(in the rows, 128 means zero)
Each path below is one point turned by a fixed rotation once a step. After each direction that follows a path, write how fast that rotation turns it, in degrees a step (0 if it stays still).
Each turn is a multiple of 5 degrees from 10 to 175, or 0.
Each row of a path follows its step; steps can be skipped.
Path 1:
step 1: [112 126 136 132 128 132 126 132 125 131 127 123 120 131 141 124 129 129
 140 139 135 139 113 145 132 128 124 133 117 129 129 132 130 124 137 131
 125 121 123 136 129 133 123 127 121 127 130 130 133 127 122 131 126 122
 142]
step 3: [115 137 123 134 126 128 120 125 123 123 133 136 130 117 121 138 130 133
 130 125 133 130 118 126 126 122 110 125 135 117 126 137 126 131 133 136
 138 116 127 131 137 118 131 132 133 136 134 125 124 130 116 131 131 130
 131]
step 4: [116 136 133 123 126 137 121 130 123 130 121 126 131 131 132 125 127 121
 140 137 133 132 123 126 123 127 129 121 124 138 130 121 129 123 144 132
 140 118 136 129 131 129 129 122 130 129 138 138 140 133 137 137 124 113
 129]
step 5: [122 124 126 129 134 140 137 136 119 128 137 128 121 134 136 123 139 122
 139 120 137 127 132 132 134 135 125 122 126 124 130 130 127 134 136 136
 119 110 137 124 118 130 123 129 129 128 127 125 123 123 120 120 135 122
 138]
step 6: [120 133 119 133 130 112 127 123 123 136 132 127 127 132 135 139 129 136
 140 139 126 131 112 134 126 132 117 140 128 127 129 128 122 133 136 131
 128 117 117 131 130 129 126 133 133 131 136 118 121 123 124 131 127 118
 125]
step 7: [121 137 138 116 120 135 130 126 128 124 140 129 134 140 136 125 135 132
 129 122 130 125 122 136 118 123 122 122 131 121 128 128 131 130 130 135
 146 115 130 131 136 124 132 133 123 132 134 130 129 139 137 139 130 124
 126]
step 8: [119 123 131 128 131 142 122 129 114 126 128 117 125 115 121 121 135 121
 135 127 133 133 128 121 119 129 115 127 121 121 123 125 125 129 142 127
 133 114 131 118 130 125 119 126 137 131 131 133 124 125 115 126 131 128
 128]
step 9: [111 136 122 126 126 123 121 126 121 126 132 135 125 137 133 133 124 121
 138 129 138 130 121 120 137 134 124 125 122 135 132 125 132 136 140 126
 121 119 139 136 126 140 130 129 128 131 137 116 124 123 132 130 124 116
 123]
step 10: [122 133 122 130 128 134 145 131 124 136 131 133 129 129 141 123 136 138
 137 123 131 131 119 140 117 129 125 128 125 124 136 128 126 133 136 136
 136 111 125 133 132 129 128 129 122 120 128 121 130 134 134 114 138 131
 130]
step 11: [133 131 130 126 121 132 123 124 116 122 130 121 129 134 135 126 134 126
 132 133 121 125 123 137 136 136 118 129 124 124 120 125 119 131 137 130
 139 117 122 122 142 120 114 134 130 128 134 125 125 123 116 138 128 123
 119]
Speeds:
[127 126 128 127 132 130 131 129 128 130 129 130 130 128 128 128 124 129
 128 126 130 130 127 130 128 131 128 129 129 129 127 131 129 130 130 125
 125 130 126 126 126 131 130 128 127 129 128 124 127 126 128 128 129 126
 128] -> 95
Path 2:
step 0: [111 126 144 122 119 133 119 131 126 136 124 141 118 125 127 122 119 132
 129 124 119 133 131 131 126 122 123 133 122 142 121 123 130 131 129 129
 133 121 138 117 126 130 140 128 125 136 125 122 130 137 128 121 137 134
 119]
step 1: [127 121 145 120 134 126 129 118 136 125 127 125 121 123 126 134 135 118
 126 122 130 144 114 128 112 111 125 127 125 122 126 121 134 120 121 132
 124 133 128 126 132 125 131 121 128 125 134 127 136 122 127 130 144 122
 129]
step 2: [124 113 148 115 126 134 135 129 134 129 124 132 118 139 135 133 134 127
 131 131 134 129 127 118 130 144 117 127 128 125 131 128 138 136 128 122
 130 123 137 122 137 126 115 138 131 119 126 128 132 134 131 131 128 133
 133]
step 3: [128 121 150 126 132 124 122 124 142 127 142 127 121 126 135 124 127 131
 135 129 130 130 127 136 140 131 129 131 121 144 122 139 125 125 122 128
 129 134 128 127 136 135 134 122 125 127 128 139 140 121 126 117 119 118
 124]
step 4: [122 129 137 126 133 126 120 138 126 132 131 142 137 140 130 128 125 139
 135 125 127 145 119 129 132 126 111 135 130 134 123 125 142 130 132 137
 119 140 128 126 130 123 129 127 130 136 131 130 130 124 123 126 136 137
 139]
step 5: [124 115 140 128 122 122 127 132 120 136 136 137 131 124 141 128 136 134
 130 131 134 129 121 130 117 119 144 132 112 135 129 129 140 133 123 130
 128 120 132 124 133 123 124 121 127 116 130 123 127 121 128 137 135 121
 131]
step 7: [131 122 137 121 135 132 133 137 137 122 131 123 119 131 133 133 121 133
 122 130 130 141 127 133 125 123 139 132 116 127 118 133 132 133 113 130
 123 131 143 135 125 126 126 127 128 139 123 118 140 130 123 115 127 134
 137]
step 8: [131 125 139 113 120 127 145 129 129 140 120 130 124 133 127 134 130 138
 127 119 130 133 111 130 136 124 120 131 121 140 138 131 138 131 133 128
 119 131 132 127 131 139 131 126 127 138 139 123 128 129 129 136 122 124
 127]
step 9: [115 109 135 131 127 123 127 131 129 126 122 114 127 129 136 135 121 135
 125 140 126 135 129 132 124 130 115 140 117 137 130 131 134 118 130 128
 137 118 128 128 132 129 131 121 115 121 135 130 126 121 123 123 133 124
 137]
step 10: [111 128 130 129 126 124 139 130 134 135 121 124 129 132 122 121 139 121
 130 130 135 137 119 130 124 135 130 138 122 128 125 138 143 132 126 138
 121 141 118 138 136 119 124 131 130 122 122 132 139 121 126 120 122 127
 133]
Speeds:
[129 130 129 127 127 128 130 125 125 128 130 129 129 128 131 132 127 126
 128 129 125 126 125 127 126 127 127 128 127 126 129 127 131 131 128 127
 127 127 127 128 127 130 125 128 132 129 130 128 128 128 128 128 126 127
 132] -> 115
[127 127 127 131 129 128 128 127 129 126 131 124 127 128 126 125 125 126
 127 129 126 130 127 131 126 128 125 128 128 127 127 128 128 125 128 130
 128 129 128 125 127 130 127 128 130 131 128 130 129 124 129 126 131 130
 129] -> 125
Path 3:
step 0: [137 123 126 135 112 126 125 125 124 131 128 127 135 128 113 132 137 137
 131 118 121 115 126 137 123 145 122 130 139 125 134 135 124 135 122 125
 122 128 115 128 133 124 131 123 132 139 121 120 123 128 134 123 121 129
 121]
step 1: [129 129 135 128 119 139 151 127 128 137 137 124 133 122 131 115 128 126
 134 117 120 117 123 133 125 135 119 126 119 130 137 128 129 122 129 119
 126 124 127 132 125 122 130 142 130 132 132 138 133 127 122 132 119 121
 136]
step 4: [138 138 141 126 129 133 131 133 129 135 129 130 129 141 134 122 143 122
 119 117 130 123 113 133 134 132 125 132 134 137 132 132 127 140 131 131
 128 128 139 132 112 127 131 123 117 135 131 126 134 124 118 122 121 123
 132]
step 5: [127 126 139 136 118 123 125 130 113 129 136 134 128 116 124 127 138 133
 126 118 134 132 120 130 116 117 136 134 127 120 121 122 131 123 129 126
 123 131 123 134 126 133 124 132 113 140 139 133 135 121 117 120 133 128
 126]
step 6: [141 139 143 132 125 121 138 123 124 125 127 123 129 126 129 125 133 117
 125 123 123 123 115 128 128 134 131 126 128 132 122 127 131 145 135 141
 127 131 134 114 135 139 127 124 130 130 142 128 121 122 128 121 125 122
 119]
step 7: [130 116 137 123 125 111 127 121 119 122 125 129 126 130 135 131 130 133
 118 106 127 134 122 139 124 128 122 137 124 133 122 140 128 127 132 126
 131 138 131 132 130 136 132 132 127 132 134 140 134 126 121 118 125 134
 141]
step 8: [121 120 138 126 129 135 131 115 115 125 118 129 136 123 128 124 129 121
 138 129 123 134 117 123 123 119 133 125 132 125 120 129 123 147 129 130
 127 118 119 124 125 132 130 124 138 129 134 134 131 118 123 110 123 124
 126]
step 9: [140 122 123 121 132 116 143 123 125 134 121 132 126 129 126 125 132 129
 122 122 129 128 123 151 127 120 131 130 133 122 122 133 126 132 125 131
 123 136 124 134 134 139 135 139 134 120 130 128 119 121 129 126 116 133
 120]
step 10: [133 122 126 122 120 128 122 119 124 121 129 134 134 130 130 115 130 110
 124 123 107 136 124 140 139 130 130 126 122 125 123 126 133 131 123 118
 130 127 120 134 118 127 125 120 140 133 127 142 129 124 123 121 126 124
 128]
step 11: [124 131 127 135 140 125 139 124 125 136 126 132 126 128 130 120 129 125
 123 120 132 140 118 140 123 117 127 126 125 114 133 141 120 127 107 134
 131 124 121 123 132 118 116 126 132 125 131 129 125 117 125 125 123 130
 124]
Speeds:
[128 126 126 127 131 129 126 124 130 129 130 130 129 129 130 127 128 127
 127 128 125 127 130 128 125 127 127 127 126 130 129 127 129 129 127 127
 127 129 131 128 128 124 128 127 125 129 130 131 131 128 127 127 126 129
 132] -> 120
[131 128 126 132 130 128 128 127 128 130 128 128 129 126 126 128 130 129
 129 131 129 128 127 128 125 131 127 129 128 125 129 127 129 130 127 131
 124 129 128 125 129 129 130 128 127 125 129 131 125 131 130 127 127 129
 127] -> 125
[128 128 128 127 130 130 130 129 129 129 130 129 128 131 130 127 128 124
 126 128 131 124 127 126 127 128 129 127 127 127 126 129 127 129 127 132
 132 126 127 126 127 129 128 127 128 128 128 127 128 129 130 128 123 131
 128] -> 155
Path 4:
step 0: [120 129 127 133 118 128 119 129 128 135 119 125 120 122 131 126 121 124
 136 129 117 124 127 133 121 121 112 134 133 128 117 122 127 123 132 129
 126 134 122 131 132 127 124 137 134 124 129 123 135 125 117 121 140 126
 115]
step 2: [137 131 131 124 131 127 127 129 127 140 126 139 137 132 125 125 132 138
 120 126 127 118 130 132 126 130 129 122 128 124 121 139 125 117 116 130
 138 130 140 130 129 128 126 129 123 136 123 119 133 141 135 129 130 139
 134]
step 3: [133 123 140 132 123 128 135 115 128 128 132 124 126 141 129 121 130 133
 136 129 126 126 132 129 129 126 130 120 132 128 128 124 129 122 117 126
 138 128 131 116 136 136 133 129 136 129 142 115 128 125 124 124 122 132
 116]
step 4: [130 125 129 131 126 120 132 116 125 127 136 125 141 124 111 136 132 131
 126 131 130 137 130 124 122 115 138 133 132 119 128 127 124 134 127 126
 121 128 123 117 129 138 121 125 137 121 128 129 130 121 124 128 125 121
 132]
step 5: [124 130 133 125 136 127 131 128 112 138 129 139 136 126 126 132 126 121
 123 136 122 135 132 128 131 135 135 132 139 138 135 120 123 124 124 122
 119 117 128 131 125 126 118 128 131 123 127 137 123 142 134 131 128 127
 129]
step 6: [121 115 133 124 129 126 137 123 125 133 119 125 120 124 133 121 122 126
 120 130 128 122 117 137 142 127 136 125 125 138 131 128 120 140 134 124
 127 130 137 131 138 124 129 127 124 125 141 137 126 128 130 128 132 131
 121]
step 7: [120 127 129 127 132 141 126 127 138 117 127 130 129 137 123 135 126 131
 121 120 130 123 127 135 131 119 138 131 128 127 133 117 138 143 138 131
 131 134 133 128 122 128 122 136 121 135 130 130 137 122 125 134 128 122
 129]
step 9: [133 127 118 124 114 130 122 132 121 123 128 124 117 133 132 127 125 130
 124 136 128 125 126 135 130 125 122 130 132 126 122 137 133 125 135 120
 118 130 127 133 130 132 139 116 135 133 122 137 127 133 128 126 114 134
 117]
step 10: [131 131 129 131 130 117 125 128 129 117 144 125 117 120 133 123 129 128
 127 124 133 128 126 132 119 127 132 127 125 125 128 128 129 134 126 136
 126 117 132 133 123 129 133 141 127 137 110 134 122 124 120 129 127 123
 115]
step 11: [127 134 133 127 133 128 136 129 129 123 119 136 131 123 144 122 137 126
 130 119 127 130 132 129 131 127 125 128 116 123 130 133 121 131 122 132
 123 120 121 121 116 131 138 130 128 126 113 123 127 126 136 134 131 133
 141]
Speeds:
[129 130 128 129 127 125 127 125 129 130 128 130 128 126 132 128 128 129
 126 126 128 130 128 130 130 129 128 126 129 130 125 130 130 130 129 128
 127 127 129 130 128 127 128 130 128 126 127 133 125 131 126 130 131 129
 128] -> 80
[124 130 127 129 131 128 128 128 131 126 131 128 129 127 128 131 124 129
 130 127 126 130 130 128 128 126 128 130 126 128 127 128 128 130 126 126
 128 128 128 130 127 130 128 125 130 128 127 125 126 131 129 130 129 128
 132] -> 110
Path 5:
step 0: [131 131 134 125 128 133 128 136 131 139 127 128 122 125 127 137 128 129
 137 121 132 125 130 131 129 122 124 117 114 135 131 122 129 111 133 135
 132 126 135 125 130 126 122 115 125 116 116 124 133 127 125 132 121 124
 138]
step 1: [117 129 133 135 116 124 134 127 130 132 134 134 124 122 132 128 136 136
 139 122 119 130 121 124 127 111 133 129 123 138 134 122 119 128 127 120
 125 127 137 119 124 124 130 129 126 126 137 138 136 136 129 136 132 127
 132]
step 2: [110 133 113 132 128 126 133 129 125 130 130 124 117 132 129 122 132 129
 131 131 124 127 141 138 126 130 128 122 131 140 126 133 127 140 126 133
 132 126 132 132 122 121 125 120 131 126 134 121 142 122 118 138 130 126
 130]
step 3: [130 136 123 134 130 115 133 135 125 131 121 121 116 136 119 134 134 133
 129 131 133 123 131 119 127 115 117 127 121 131 121 118 122 122 124 129
 134 129 134 127 130 131 134 136 136 125 118 117 133 128 118 133 124 132
 125]
step 4: [120 126 137 141 132 118 133 131 141 136 137 128 128 124 118 129 121 140
 144 129 136 127 123 129 131 124 124 137 137 137 130 130 123 127 130 124
 131 130 134 132 124 138 128 118 130 118 122 129 129 131 128 130 130 125
 136]
step 5: [114 124 130 128 121 127 124 136 123 137 132 134 127 142 132 132 134 139
 134 131 125 130 125 137 127 119 124 130 118 130 134 134 120 136 118 141
 119 116 128 124 128 130 128 114 127 126 125 123 131 124 133 129 128 135
 126]
step 6: [123 129 121 140 131 127 139 132 130 136 117 123 119 129 131 142 132 130
 125 126 119 130 126 126 122 127 125 124 114 127 137 130 122 126 135 131
 125 139 128 122 116 128 128 118 141 129 125 131 127 124 117 136 133 123
 127]
step 7: [128 137 121 123 135 132 141 127 125 140 127 138 116 123 130 124 130 131
 134 138 135 130 125 131 130 113 135 119 127 139 128 123 125 126 128 121
 132 131 133 133 121 141 138 119 128 123 121 131 127 129 126 135 125 133
 132]
step 9: [115 133 120 133 128 124 127 132 136 130 125 131 124 132 124 133 133 136
 136 123 130 129 125 134 119 121 126 127 124 132 131 119 115 136 129 129
 125 121 134 111 131 121 133 133 135 130 135 130 135 140 125 137 127 114
 133]
step 10: [120 136 128 125 130 116 131 128 129 141 130 131 119 126 127 131 135 129
 137 127 125 128 142 137 125 125 125 132 120 134 127 133 134 130 133 134
 136 134 136 137 125 126 131 125 141 122 129 121 137 124 120 130 127 136
 144]
Speeds:
[128 127 129 128 125 129 127 128 124 129 128 128 127 130 129 129 127 128
 129 130 130 132 127 128 130 130 125 126 130 127 127 128 131 128 127 130
 130 126 129 125 129 128 127 126 126 131 129 125 129 125 125 128 129 126
 125] -> 125
[129 127 126 126 132 128 129 126 125 130 130 128 127 129 129 130 128 127
 125 129 128 126 129 126 129 127 128 128 126 126 127 128 130 127 131 127
 128 131 131 130 128 130 128 128 131 129 128 123 128 133 126 127 126 127
 130] -> 100
Path 6:
step 0: [125 123 135 129 128 141 119 126 130 128 139 151 128 127 138 122 122 129
 132 129 125 121 132 139 127 124 128 136 131 130 125 139 125 119 129 127
 117 117 130 126 137 129 135 127 138 127 123 129 117 126 129 127 135 132
 122]
step 1: [122 135 124 130 133 125 108 136 134 127 125 139 111 130 130 125 123 123
 130 132 121 113 130 131 124 121 131 131 132 136 116 135 131 131 125 128
 128 124 130 123 131 128 123 123 128 120 120 117 132 133 120 116 128 136
 132]
step 3: [123 119 134 127 124 130 114 137 128 124 129 141 114 133 131 121 123 121
 121 128 133 131 129 136 123 116 130 133 121 134 122 132 123 131 126 138
 120 130 131 129 141 118 129 121 135 126 120 131 120 122 121 129 125 134
 136]
step 4: [125 129 127 132 137 127 123 137 134 128 140 131 115 132 120 125 128 114
 128 129 130 120 127 133 129 121 123 118 138 124 120 124 126 126 126 125
 126 129 122 123 130 118 123 130 132 116 109 129 121 133 132 121 141 133
 125]
step 5: [119 132 129 133 132 129 118 130 123 117 133 137 116 134 139 130 126 120
 132 125 123 124 134 132 129 121 131 129 124 133 135 121 124 128 125 127
 122 126 126 138 144 126 142 129 139 127 121 124 121 126 142 131 139 127
 131]
step 6: [122 129 120 121 127 121 118 142 132 125 128 122 114 146 131 126 123 120
 122 134 134 117 124 138 130 125 123 125 133 132 123 135 131 134 131 138
 119 122 127 127 128 123 135 132 138 120 124 122 127 130 126 132 134 130
 137]
step 7: [123 133 125 133 133 130 134 129 129 128 139 140 121 138 133 137 122 124
 123 125 125 127 126 140 128 119 127 122 137 124 125 131 121 141 128 131
 125 116 119 134 136 122 123 137 136 128 124 132 114 132 138 125 129 118
 127]
step 9: [135 141 116 122 140 128 115 137 132 125 142 135 120 136 122 137 133 124
 127 126 127 120 131 132 127 130 130 125 129 134 121 136 127 130 135 133
 136 123 120 129 121 120 128 133 132 118 118 119 119 131 136 128 125 127
 128]
step 10: [125 131 123 138 129 128 115 126 117 128 133 136 118 145 135 134 124 127
 128 124 125 126 134 136 124 129 128 138 120 124 122 134 121 136 132 132
 122 122 113 135 130 128 135 117 129 127 130 137 119 125 139 130 129 126
 123]
step 11: [135 123 126 123 122 130 115 132 134 126 132 137 113 136 121 120 124 124
 131 125 129 127 121 129 132 125 121 118 127 129 116 140 134 127 133 138
 125 113 127 128 122 131 134 120 134 121 125 129 113 127 132 123 125 134
 131]
Speeds:
[128 129 125 125 127 125 129 128 126 125 128 128 126 129 128 129 129 130
 129 128 126 127 127 128 132 131 126 125 125 130 130 129 126 129 130 130
 130 129 127 129 126 128 126 127 129 130 129 132 125 130 129 129 128 128
 126] -> 20
[129 124 129 127 125 129 125 128 129 129 129 127 128 127 130 129 129 129
 131 129 125 129 128 126 128 128 130 129 130 129 124 129 127 128 131 127
 128 132 129 128 128 129 126 125 128 127 128 130 128 129 131 125 127 131
 128] -> 35
[130 127 128 129 132 129 128 128 126 128 127 129 127 128 125 131 131 127
 126 129 129 130 129 127 126 127 131 128 124 128 128 127 127 128 128 130
 130 131 127 125 127 124 126 127 128 126 127 129 126 126 126 129 126 128
 126] -> 60
Path 7:
step 0: [114 132 127 135 123 134 135 126 137 130 138 117 128 121 131 120 119 132
 134 123 148 134 135 132 126 125 122 131 135 119 126 131 121 123 132 131
 122 127 120 128 130 124 126 115 127 135 125 143 125 129 126 133 129 131
 119]
step 2: [131 123 133 137 121 131 126 129 125 128 124 133 135 123 132 133 129 130
 133 128 126 134 134 123 127 132 114 129 120 123 123 134 127 132 137 114
 128 136 130 132 125 135 128 124 136 114 125 128 128 115 131 126 132 108
 145]
step 3: [125 118 126 126 120 123 136 137 133 140 129 127 131 124 127 130 134 108
 122 139 125 130 136 127 122 127 130 129 133 132 126 132 135 140 136 127
 128 119 122 127 119 127 128 123 128 125 139 127 129 132 121 121 117 113
 137]
step 5: [126 128 121 126 127 120 121 130 116 125 136 133 125 132 136 116 132 134
 114 120 134 133 131 121 118 128 129 113 131 133 133 119 125 125 122 132
 121 124 131 137 122 120 133 125 127 128 131 116 141 119 133 130 140 127
 127]
step 6: [130 132 128 123 119 128 130 127 123 117 123 124 115 134 148 119 131 137
 137 127 133 142 140 135 130 133 132 134 122 134 138 125 122 125 139 120
 128 129 131 127 125 128 132 125 115 126 136 128 130 129 132 127 134 123
 131]
step 7: [121 135 128 116 127 130 141 114 135 132 132 134 130 141 139 123 131 124
 141 125 125 117 124 136 129 122 137 122 132 133 132 131 131 129 143 128
 122 134 130 134 129 134 120 122 132 132 137 125 122 134 123 121 129 122
 132]
step 8: [123 126 123 135 127 134 129 123 139 125 130 120 132 130 137 131 126 125
 128 112 122 127 118 139 122 123 129 129 130 127 121 146 127 132 120 130
 131 136 134 138 144 125 133 114 136 118 132 131 128 130 121 130 136 122
 122]
step 9: [131 129 139 122 120 131 122 141 133 122 137 125 124 120 129 132 128 122
 117 121 124 118 132 127 118 125 123 141 142 126 123 131 125 117 135 136
 118 133 132 129 121 118 136 118 134 130 125 128 131 124 125 134 134 122
 123]
step 10: [122 127 131 121 119 138 127 117 137 123 125 132 128 119 127 131 115 125
 122 125 130 137 138 122 122 130 124 147 134 127 134 132 129 121 133 123
 136 130 132 132 116 129 129 138 130 126 121 118 132 135 139 124 131 128
 137]
step 11: [113 137 128 129 120 116 136 125 134 138 124 127 132 131 121 126 121 129
 125 137 146 132 126 116 130 126 118 122 128 130 130 131 118 132 137 133
 130 127 125 133 125 139 128 124 135 125 123 122 132 132 135 121 130 115
 127]
Speeds:
[128 128 131 130 129 126 129 130 128 127 129 128 130 126 129 129 128 128
 129 129 130 129 130 128 128 132 128 126 131 128 127 128 129 128 128 127
 130 126 128 129 127 128 130 131 133 127 124 128 129 128 125 122 127 128
 128] -> 40
[126 131 128 129 128 130 128 128 130 132 126 127 129 131 128 128 125 126
 131 129 130 127 130 131 127 127 128 128 128 127 128 127 129 132 130 130
 132 129 126 128 128 127 125 126 126 129 127 124 128 128 128 126 125 129
 127] -> 95
[128 127 125 129 127 127 129 126 131 128 130 130 126 126 128 131 129 127
 131 130 130 130 124 125 130 126 130 129 129 128 127 128 128 127 128 128
 128 126 129 126 129 129 125 127 126 127 129 128 128 129 127 124 128 124
 125] -> 90
[131 130 129 129 129 131 131 129 128 130 127 129 131 128 129 129 127 129
 131 128 126 127 127 131 126 130 127 127 131 131 125 129 128 127 127 123
 126 131 129 126 129 127 127 127 128 127 132 130 127 127 129 127 128 126
 127] -> 60
[127 126 130 127 130 130 126 128 129 127 129 128 126 127 126 127 128 126
 130 129 130 129 129 128 124 125 127 127 134 129 130 127 125 128 126 128
 132 126 129 128 127 127 128 130 128 129 129 129 130 128 131 131 129 128
 126] -> 70
